(in the rows, 128 means zero)
Rotation paths and how fast each direction turns (degrees a step):
Each turn is a multiple of 5 degrees from 10 to 175, or 0.
Each row of a path follows its step; steps can be skipped.
Rotation 1:
step 0: [117 124 120 123 119 126 125 126 129 126 132 125 127 127 127 118 131 128
 129 131 122 125 135 132 128 138 125 127 127 122 135 127 128 126 121 127
 117 119 119 135 127 125 125 120 118 122 125 132 123 115 132 127 126 129
 121]
step 2: [129 126 119 123 115 138 128 134 132 123 125 128 119 129 129 128 129 113
 132 131 123 131 134 131 130 131 125 132 125 122 127 131 127 119 124 122
 124 121 122 126 127 125 125 122 123 127 130 118 133 132 135 132 116 127
 122]
step 3: [126 129 124 133 133 133 136 130 137 135 126 124 128 122 130 125 131 135
 128 138 127 127 126 127 125 124 133 131 137 132 126 132 114 126 130 129
 119 127 119 128 121 134 133 127 127 128 123 129 133 127 135 137 139 123
 116]
step 4: [120 129 128 114 124 130 130 126 130 130 135 135 122 125 132 119 126 118
 124 127 129 130 130 129 125 119 123 135 124 118 129 119 132 124 126 125
 118 128 121 119 126 130 126 126 132 124 128 130 134 127 139 119 124 128
 120]
step 5: [136 127 126 130 131 128 122 134 146 131 129 132 128 134 124 121 128 123
 127 127 134 119 129 129 120 122 132 124 136 130 128 127 121 128 126 125
 125 129 114 122 130 128 138 121 123 125 124 129 122 128 132 140 130 125
 130]
step 6: [119 131 118 126 124 122 132 124 125 127 131 130 133 130 129 128 129 116
 127 136 122 123 132 133 121 126 128 124 133 117 120 128 126 130 126 132
 118 118 118 132 138 125 128 129 128 130 133 126 128 125 135 118 125 127
 118]
step 8: [120 129 118 132 126 123 130 127 132 115 135 127 121 130 126 122 117 121
 126 132 122 122 130 124 129 128 132 132 132 126 124 125 126 125 123 123
 121 128 123 135 126 126 118 117 118 122 129 124 134 135 135 124 125 128
 123]
step 9: [129 134 121 129 132 126 137 127 140 134 126 133 129 123 121 126 130 132
 132 133 126 129 129 124 123 123 113 125 123 128 131 130 126 131 124 118
 121 132 124 136 129 129 140 130 128 129 123 130 125 131 135 138 133 135
 117]
step 10: [122 122 130 126 117 132 121 131 136 127 131 124 129 122 124 128 121 117
 128 132 124 122 122 132 140 128 128 130 124 118 129 121 125 123 123 124
 116 125 124 127 131 135 132 129 123 115 128 126 127 128 135 118 126 129
 124]
step 12: [130 123 118 123 122 124 133 127 129 125 126 129 120 128 123 120 124 113
 122 133 119 128 125 133 130 122 127 127 120 129 127 129 119 125 133 132
 117 127 128 128 130 124 138 128 133 124 135 127 136 127 129 122 122 121
 118]
step 15: [128 137 126 122 124 128 126 131 137 130 128 135 127 124 129 121 129 119
 124 121 137 132 134 131 120 128 116 124 126 129 120 122 128 131 122 122
 116 128 127 126 123 126 131 127 131 127 122 136 125 123 140 139 130 125
 123]
step 16: [126 125 123 133 128 132 123 127 133 127 135 121 135 131 124 116 126 119
 131 132 124 119 127 128 126 118 136 120 132 121 136 127 121 128 125 130
 119 130 117 133 131 125 128 123 120 119 133 129 128 118 132 124 126 124
 128]
Speeds:
[128 128 131 128 127 128 127 127 128 132 131 130 129 130 127 128 127 129
 127 126 128 126 126 129 130 129 125 127 127 127 128 128 130 128 126 128
 127 128 125 127 130 129 128 127 128 128 127 131 126 127 129 129 130 127
 129]	70
[125 126 126 126 126 129 127 129 127 128 126 126 126 127 125 128 126 129
 128 126 126 127 126 128 129 129 127 126 127 130 127 126 129 130 129 129
 127 129 130 132 127 128 129 130 128 127 128 130 128 128 127 130 126 128
 129]	25
[129 127 130 127 128 127 127 127 129 130 127 131 131 128 128 131 128 125
 128 125 126 128 131 129 128 128 126 129 126 129 128 128 127 129 130 127
 129 130 130 128 126 128 130 128 128 128 127 128 131 127 130 126 125 127
 127]	135
Rotation 2:
step 0: [123 128 127 127 137 129 122 128 132 131 120 128 130 138 126 129 121 134
 130 129 137 118 125 120 137 125 127 133 126 129 129 122 129 134 123 126
 122 134 117 125 124 125 125 123 122 130 118 122 134 118 129 131 120 133
 129]
step 1: [122 121 119 136 139 122 123 129 130 122 121 128 125 130 135 133 135 128
 126 120 127 121 131 136 136 128 116 126 133 119 133 131 127 127 124 122
 123 132 124 129 135 133 124 127 130 125 134 128 125 125 121 130 130 135
 127]
step 4: [128 128 125 135 126 119 129 115 133 133 126 134 126 129 132 129 129 136
 131 137 136 128 126 121 126 134 132 128 126 143 130 123 131 130 117 122
 127 130 125 128 125 135 133 134 120 129 129 123 125 132 124 125 122 136
 126]
step 5: [122 126 136 139 125 130 127 125 129 124 122 138 125 129 129 126 122 126
 130 125 124 118 122 123 130 122 130 129 123 119 132 124 123 132 130 125
 125 133 125 128 122 134 121 130 125 119 134 117 117 129 121 133 127 132
 132]
step 6: [126 128 123 132 134 125 114 129 121 134 119 128 133 127 123 129 128 130
 127 129 128 126 132 114 132 128 122 127 129 120 130 122 130 129 131 120
 132 127 125 123 133 129 131 122 122 114 124 123 135 125 130 122 128 135
 132]
step 8: [130 123 127 119 130 117 131 121 126 138 130 140 129 122 119 131 133 130
 126 118 127 126 123 123 131 137 131 131 123 134 130 122 131 122 132 130
 123 130 129 132 130 125 131 128 133 128 134 130 136 127 117 128 123 138
 126]
step 9: [129 118 129 131 118 127 132 126 121 125 129 136 122 133 132 131 132 138
 130 125 129 131 125 125 128 120 136 135 132 129 129 121 127 131 123 131
 126 129 130 124 125 121 129 125 115 124 138 132 123 125 125 132 135 139
 123]
step 10: [122 117 123 136 117 123 132 125 124 130 116 132 118 127 130 129 125 128
 130 132 133 126 134 117 120 132 129 119 124 130 128 124 130 128 131 128
 129 123 125 128 134 132 121 132 127 125 130 122 127 135 131 117 130 135
 130]
step 12: [135 121 121 121 135 123 119 128 127 128 125 133 128 130 123 124 129 127
 130 132 132 125 122 122 129 131 130 133 123 125 130 132 140 123 128 133
 137 124 128 123 132 137 126 116 129 122 127 128 131 125 119 131 128 133
 141]
step 13: [123 126 122 122 132 128 129 127 131 127 120 145 126 130 129 126 125 131
 128 121 134 130 127 132 137 118 122 125 125 132 129 124 126 124 123 131
 130 127 128 124 128 117 125 123 124 131 132 140 127 121 128 126 117 134
 134]
step 14: [119 114 128 126 132 124 130 131 127 129 118 126 125 127 125 132 130 133
 129 120 124 122 130 129 130 134 127 132 124 133 125 118 128 128 133 137
 129 129 129 128 136 123 126 125 132 137 134 121 127 120 123 124 136 138
 121]
step 15: [128 115 133 130 128 125 129 131 121 129 135 127 119 133 132 137 133 132
 127 125 133 123 128 120 128 122 128 117 139 136 139 129 123 130 126 137
 133 126 126 130 130 129 131 128 127 122 132 132 126 125 137 128 130 134
 125]
Speeds:
[129 126 128 128 129 128 128 128 129 127 130 129 131 128 128 126 127 129
 128 129 129 130 124 128 128 129 130 128 126 129 127 127 127 130 128 128
 128 130 129 127 127 129 126 126 126 131 129 131 130 129 125 128 125 127
 126]	80
[129 128 125 127 130 128 130 128 126 129 127 129 129 129 128 130 129 128
 129 129 126 128 127 128 131 127 124 128 130 126 126 128 126 127 128 130
 130 129 128 129 124 128 128 129 129 130 127 129 131 128 126 127 129 130
 129]	60
Rotation 3:
step 0: [136 130 131 126 131 127 130 127 124 119 121 125 126 130 123 119 127 125
 132 126 129 129 125 128 126 115 128 132 129 127 128 142 136 127 127 122
 137 131 124 131 135 127 130 127 127 125 126 130 135 129 131 121 131 140
 126]
step 1: [131 130 125 131 133 127 128 130 127 120 125 121 127 136 126 129 128 119
 123 127 129 132 129 137 126 116 131 126 132 124 128 143 140 134 127 120
 127 130 127 131 130 131 128 125 127 128 127 138 123 130 131 131 133 132
 124]
step 3: [133 130 128 122 140 129 131 129 121 124 133 120 133 131 127 132 125 133
 124 133 125 131 135 130 127 123 126 122 128 129 134 133 132 130 128 125
 131 123 121 123 137 127 129 132 124 123 132 127 140 132 132 120 134 124
 119]
step 5: [137 124 118 126 139 126 131 127 125 124 127 123 127 131 122 127 135 130
 136 126 127 126 131 123 126 130 128 125 131 127 129 137 138 128 119 127
 138 128 126 137 134 129 132 128 130 119 123 134 129 130 123 132 134 133
 128]
step 6: [130 127 120 121 141 121 134 134 126 125 125 128 122 130 127 127 134 123
 132 129 137 127 129 129 127 123 129 126 135 124 127 138 136 125 124 125
 134 133 128 127 135 128 135 129 128 122 133 130 123 125 129 123 139 124
 124]
step 7: [129 122 122 128 130 125 139 127 125 122 122 123 125 132 138 130 129 124
 128 125 129 132 121 127 124 119 121 122 136 125 132 133 130 131 126 120
 124 128 124 129 135 129 130 131 128 121 133 129 126 125 131 124 137 122
 118]
step 10: [128 124 120 127 134 126 131 133 125 131 128 123 126 131 134 129 134 125
 137 127 123 126 140 125 124 126 125 128 127 121 130 131 131 132 129 128
 127 133 118 134 137 133 131 117 125 120 137 131 136 129 123 128 133 132
 127]
step 11: [135 123 124 128 133 126 132 139 121 127 123 124 131 129 123 129 134 130
 134 125 131 131 128 130 125 121 124 131 132 125 126 129 129 124 125 124
 130 128 113 131 143 129 129 118 131 121 132 134 130 129 127 125 130 121
 132]
step 12: [135 123 127 128 134 127 132 128 123 130 119 129 125 125 128 132 128 127
 133 124 130 134 119 130 122 117 122 133 130 120 126 129 139 127 134 127
 133 120 123 130 138 130 131 129 127 127 132 140 124 131 131 122 134 127
 128]
step 13: [130 127 126 129 140 130 129 121 129 125 122 122 120 127 130 128 128 131
 133 121 122 132 127 135 125 120 118 132 128 119 125 137 131 128 129 126
 125 124 125 133 126 133 130 128 123 123 124 139 129 125 131 121 134 132
 121]
step 14: [128 135 124 130 138 130 125 124 125 123 135 120 121 128 129 128 132 125
 128 134 124 135 131 137 131 127 117 131 132 121 126 136 133 129 127 125
 119 130 123 126 135 134 130 125 121 123 125 137 132 125 127 126 132 122
 129]
step 15: [131 133 126 125 130 126 128 123 123 117 132 125 121 126 130 129 126 125
 130 137 124 135 128 124 128 125 123 126 128 122 133 126 134 127 129 123
 129 129 116 128 142 137 129 127 123 123 135 132 139 122 127 126 129 131
 130]
Speeds:
[129 129 127 130 127 129 126 128 128 127 129 127 130 129 126 129 129 129
 128 129 127 130 124 127 128 131 127 127 129 128 128 127 129 128 125 127
 127 129 128 129 129 128 128 126 129 128 126 130 127 129 125 130 128 124
 132]	115
[130 132 127 129 127 128 125 127 128 129 130 125 126 124 130 125 129 128
 130 130 125 126 129 127 129 129 127 128 127 129 127 130 127 128 128 129
 128 129 128 129 130 126 129 129 129 128 129 127 129 128 127 129 128 129
 129]	70
